rotation ticks, each row followed by its count of ticks:
The counts run from 0 to 120.
[186 108  97 127 109 117 105 165 126 185 115 147  79 140  75 111 141 166
 125 150 163 133 110 139  98  97  98 107  86 131 135 112 126 137 112 125
 104 176 142 117 151 118 137 156 110 110 101 177 109 142 115 115 154 134
 152 127  76 106 162 121 124 153 179 182 134 139 152 110 129 112  99 122
 117 123 109 150 135 111  92 159 112 159  86] -> 101
[ 61 107 151 133 126 134  99 125 168 131 177 166 145 155 112 132 189  77
 169 124 142 150 103 125  95 122 115 138  88 149 118 108  98 114 121 106
 115 142 128 128 137  92 114 169 135 155 126 114 119 168  61 122 169 155
 127 119 106 123 144  91 112 110 178 148 154 126 133  74 144 126 100 128
  84 106 131 130 144 140 103 189 169 101 105] -> 12
[174  78 129 157  88 122 106 137 132 168 115 130  76  99  85 110 114 187
 149 147 156  86 157 112 104 154  89 118 110 130 121 161 114 137 111 165
 115 146 160 120 145 159 124 176 138 146 112 184 119 115 131  93 151  78
 154 112  66 137 127 152 132 162 183 153 162 145 143 133 106 134 110 125
 113 110 132 140 135 140 132 135 113 149 112] -> 71
[105 105 170 125  92  99  96 114  75  90 117  99 107  85 105 138 101 123
  91 129 158  92 144 108 113 165 113 150 125 166  74 116 164 148 144 156
 179 166 152 118 127 146 113 129 117 117 110 154  91  89 135  96 137 124
 135  85 100 109 126 165 161 110 144 138 126 159 134 165  89 144  95  87
 152 127 107 110 134 163 120 129 156  99 131] -> 66
[ 66 112 111 122 114 136  67 116 136 115 127 122 158 133 112 106 150  66
 117  83 142 142  91 147 103 112 148 102 115 140 108  67 141 143 130 138
 147 146 126 116 120  98 131 154 111 134 118 165 166 131 101 159 144 206
 144 163 109  90 182 146  99 130 137 146 101 133 163 145 161 123 121  65
 115 115 123 126 121 115  84 128 136  77 102] -> 80
[135  86 138 189 126 110 129 106 161 168 140 160  70 166 107 126 145 102
 152 134  99 106 104 103  86 117  61 128  92 118 136 187 106 131  93 131
  95 116 161 133 136 106 127 163 150 142 132 119 117 152 101 126 165 118
 107 117  83 161 117  78 143 154 177 145 170 133 132  63 130 152  95 153
 115 121 130 123 116 171 138 144 131 131 127] -> 120
[134 125  97 144  89 153  82 123 109 135 126  88 116 159  94 131 123  76
 133  66 115 120  50 104 100  92 136  84 126 111 107  96 136 142 132 117
 162 134 126 126 143  77 134 142 145 113 115 191 175 121 125 156 132 181
 131 144 133  94 162 129  90 113 124 107 104 132 133 113 161 126  96  89
  97 116 125 153  92  97 123 148 103  84 109] -> 32
[125 130 140 106 125 127  75 140  78 124 125 121 111 143  84 129 123  94
 110 140 150 129  96 124  98 114 108 142 116 197  90  77 157 134 148  95
 161 162 138  87 139  90 115 139 111  92 111 131 104 134 108 106 136 182
 157 111 108  72 146 150 136  92 144 146 115 165 125 127  98 147 118  78
 149 106 123 136 113 136 121 160 162 101  80] -> 36
[100  71 148 164 118 111 138 116 167 173 144 125 122 103 103 104 148 112
 166 118 147  96 144 126  91 175  63 137 102 126 114 159 103 125 126 167
  90 137 173 123 125 151 109 162 128 156 132 157 107 136  85  94 151 106
 136 126  61 171 131 114 157 160 200 145 178 143 142 119 114 151 116 133
 111 113 147 107 130 183 132 137 147 125 103] -> 72
[ 56 120 129 132 119 135 118 131 152 106 165 138 123 173 144 143 170  59
 157 119  96 150 116  92  81 115 154 145  84 123 114 113 116 121 129  90
 130 125 114 136 127  71 134 129 156  99 100 108 136 172  77 191 153 128
  87  97 134 119 154 100 118 109 106 129 126 120 121 100 157 117 112 118
 119 101 166 164 135 107  90 178 148 107  98] -> 13
[129 104 129 141 121 126 103 144 156 170 149 176 113 148  91 115 162 119
 146 152 153 151 128 140  91 111  86 146  86 150 128 123 114 132 106 130
  82 160 156 117 142 108 112 165 109 149 124 115  95 166  76  96 165 139
 144 133  79 115 154  83 135 146 199 187 153 143 156  93 127 121 116 122
 121 109 116 132 140 154 105 170 155 133  95] -> 102
[ 72  98 152 183 108 111 117  96 142 141 155 131 118 176  96 154 152  63
 141 103  96 115  79  93  77 115  76 136 123 140 106 149 128 136 122  94
 134 119 156 142 128  87 110 163 161 118 150 116 136 152  92 129 148 167
 101 128 100 144 130  96 140 109 142 136 150 129 131  63 136 191 115 141
 108 136 139 120 100 166 156 128 149 106 131] -> 30
[ 28  78 172 151 105  83 117  90 135  86 144  94 116 112 160 160 144  65
 137  95 108 109 122  90 104 152 116 158 100 126  93 164 147 136 121 159
 162 108 151 147 100 123 102 142 153 135 106 116 140 111 109 137 138 132
  80  93 114 165 118 104 155 118 123 109 153 119 140 108 137 158  92 129
 136 138 137 100 128 150 123 136 143  83 156] -> 0
[201 127 119 100 122 137 124 165 129 111 144 115 101 166 132  87 122 127
 122 160  90 138 196  90 139 128 136 137  76 134 122 133 152 139 111  95
 125 131 116  68 120  96 168 115 136 127  84 126 113 142 127 213 140  87
  95  81  93 103 140 116 131  95 121 138 125 153 118 162 133 106 143 105
 141 107 155 174 130 108  53 171 135 116 103] -> 39
[116  92  99 141 112 130  91 129 155 156 122 100 162 125 106 100 162 104
 155  85 178 116  74 147 113 119 102 123  93 126 112  68 143 168 105 133
 101 118 133 118 102  88 109 159 100 126  86 179 144 154  92 100 121 145
 114 168  76 123 172 107  86 133 166 146 171 147 136 139 136 106 148  86
 116 105 200 128 125 107 117 133 119  97  76] -> 7
[180 109  97 138 111 141  99 160 137 158 155 177  86 130  72 110 123 161
 160 149 103 148 126 101  90 107 143 107 108 121 128 126  94 110 146 128
 120 157 135 128 176 122 142 157 158 139 113 173 119 128 102 172 185 107
 164  92 112 106 157 145 127 122 150 172 116 157 155 119 147 113  73 110
  81 101 104 181 128 128  94 182 108 141  86] -> 58
[134  78 165 158  94  96 117  87 120 116 128 107  89 136 131 119 108 107
 113 128  79  95 145  87 119 141  75 135 136 130  90 199 138 137 104 162
 150 113 159 108 127 139 144 149 163 168 136 119 134 117 133 148 139 123
 107 119  95 159  98 108 169 136 166 129 146 136 119  92 126 197  78 133
 121 157  94 109 115 176 131 117 131  95 174] -> 47
[121  89 156 125 105 119 122 119 119  91 140  83 119 127 144 147 120 126
 159 105  90 112 132  59 116 155 145 116 117  99  94 151 134 114 154 127
 167 121 109 135 114 102 118 143 194  97  94 144 138  96 127 177 120  74
  91  66 142 133 126 146 135 107  95  64 125 150 108 147 126 137  96 105
  91 105 180 158 113 102 120 162 116  97 112] -> 44
[143  94  98 157  84 117 107 100 150 137 110  79  91 149 134 106 128 108
 109  87  77 109 138 102 123 117  95 120 119  92 118 172 151 147  66 180
 129 103 152 121 103 128 150 124 147 167 103 173 170 121 155 179 153 123
  71 124  81 168 127  89 131 162 126 147 133 101 147 119 162 150 108 102
 139 156 123 113 130 120 111  92  86 112 163] -> 94
[ 77  73 182 155 107 101 134 104 145 132 137 145  99 112 151 143 154 110
 145 138 113 118 158  84  85 159 103 178  94 128 103 177 116 110 109 156
 136 137 144 139 132 153 115 139 160 156 105 104  91 132  94 134 157  87
 123  66 105 185  97 102 176 145 153 136 152 125 126  95 111 131  82 137
 132 128 123 114 145 152  97 146 146 115 159] -> 90
[ 74 104 168 143 118 120 121 126 141 102 170 175 112 160 115 130 147  69
 140 148  99 163 166  86  76 126 129 156 101 153 107 148 104 101 148 120
 138 133 136 127 153 121 123 132 155 141 151  99 109 155  75 165 179 145
 139  89 108 121 122 119 170 111 135 149 112 141 139  95 121 169  84 129
 114 131 104 137 122 170  90 170 177 115 119] -> 60
[119 119 146 171 107  98 112 110  82 143 113  92  70 148 102 152 124 101
 100 124 147  89 101 118 112 109  59 154  92 147 110 130 160 156 103 137
 137 145 180 117 127 107 100 146 107  86 110 148  98 113 123  92 145 145
  99 126  63 118 117 102 168 134 134 163 164 137 143 109 121 148 141 132
 187 139 145 100 120 162 153 108 145 124 121] -> 5
[108  77 144 144 123 105 117 101 178 139 136  78 162 111 135  98 162 114
 172  86 148  84 129 114 120 163 103 130 105 119 107 144 124 145 111 125
 101 103 158 121  99 100 108 169 152 148  96 130 134 161  96 129  94  77
  85 132  79 161 129  97 121 124 167 118 200 161 112 129 126 125 146 118
 110  98 198 113 124 145 124 146 141  92 106] -> 25
[ 81 125 129 170 104 134 103 109 117 118 146 105 117 169 102 162 124  34
 145  85  94 112  49  92  86 110 127 120 116 137 110  91 131 144 143 103
 150 122 142 143 137  84 104 155 159  80 115 143 155 129 110 139 136 176
  96 137 116  92 148 117 112 114  98 102 128 142 127  86 155 166 121 118
 124 119 148 151  94 140 142 121 136  98 110] -> 31
[183 121  96 149 112 145 126 158 138 156 143 104  68 187 101 115 136 119
 128 153  95 121 124 101 105  94  89 122  61 117 144 139 127 133 101  94
  99 138 131 101 133  97 148 141 136  99  98 163 120 154 126 172 146 120
 105 119  80 100 160  75 121 137 126 166 150 127 143 109 152 113 145 141
 148 119 164 156 138 130 106 155 101 169 111] -> 9
[ 58 102 165 101 107 117  94 120  82  88 118 127 105  95 116 164 127 111
 118 123 146 126 115 100  94 138 152 160 121 164  80 110 143 157 151 128
 186 166 121 147 140 110 107 153 133 115  87 121 118 105 119  96 143 150
 119  68 141 112 105 142 149  98 131 123 107 143 131  99 122 128  65  98
 118 129  91 113 135 123 109 158 151  89 134] -> 109
[148  83 125  76 100 121  88 113 146  92 103  79 145 100 163  92 130 146
 118 104 144 116 133 117 140 114 149 122 118 141  98 111 173 167  94 148
 161 125 113 101  97 103 163 132 112 168  77 132 163 127 138 146 109 134
  98 126 129 133 136 126 108  93 145 133 130 150 122 142 147  89 107  56
 126 124 137 106 146  86  78 147 100  77 120] -> 20
[113  80 132  99 108 121  95  93 148  78 131  78 156 116 167 108 145  98
 101  92 106 123 145 100 131 120 150 140 117 122  84 116 170 165  85 136
 167 113 113 113  87  92 150 122 129 174  85 123 162 121 131 169 105 137
  81 110 130 147 131 111 115 110 126 123 133 127 120 134 152 112 115  62
 138 126 138 103 146 102  78 140 126  65 135] -> 111
[148  81  88 112 111 140  99 136 165 133 127 154 107 134 141 103 172 142
 140 123  95 175 121  92 101 101 174 121  96 107 116 134 111 126 113 137
 134 129 101 129 146 105 150 140 152 177 114 155 151 146 108 179 175 126
 126 115 153 124 155 111 109 132 138 162 107 123 147  89 157  88  65  85
  73 122 105 156 153  77  73 174  87 118 118] -> 106
[ 81 119 184 109 120 103  93 106  85  64 132 107 105 117 124 158 134  74
  82 135 133 134 138  96 108 133 117 190 107 170  74 120 168 148 136 113
 190 159 134 133 111  89 113 124 124 112  81  94 108 101 112 130 140 162
  93  79 129 125 100 135 157  81 106 119 120 142  99 116 116 137 103 103
 163 134 115  99 136 136  95 167 174  79 133] -> 18
[ 93 117 132 144 145 116 111 129 182 152 157 124 169 158  96  87 162  66
 161 106 137 119 129 142  99 126  95 126  98 147 125  94 112 116 119 117
  77 115 158  99 130 101 111 158 114 128 135 131 126 155  78 142 143 132
 121 155  68 112 163 121 127 116 165 145 167 159 143 130 133 142 149 108
 113  95 174 146 114 157 103 153 166 102  78] -> 55
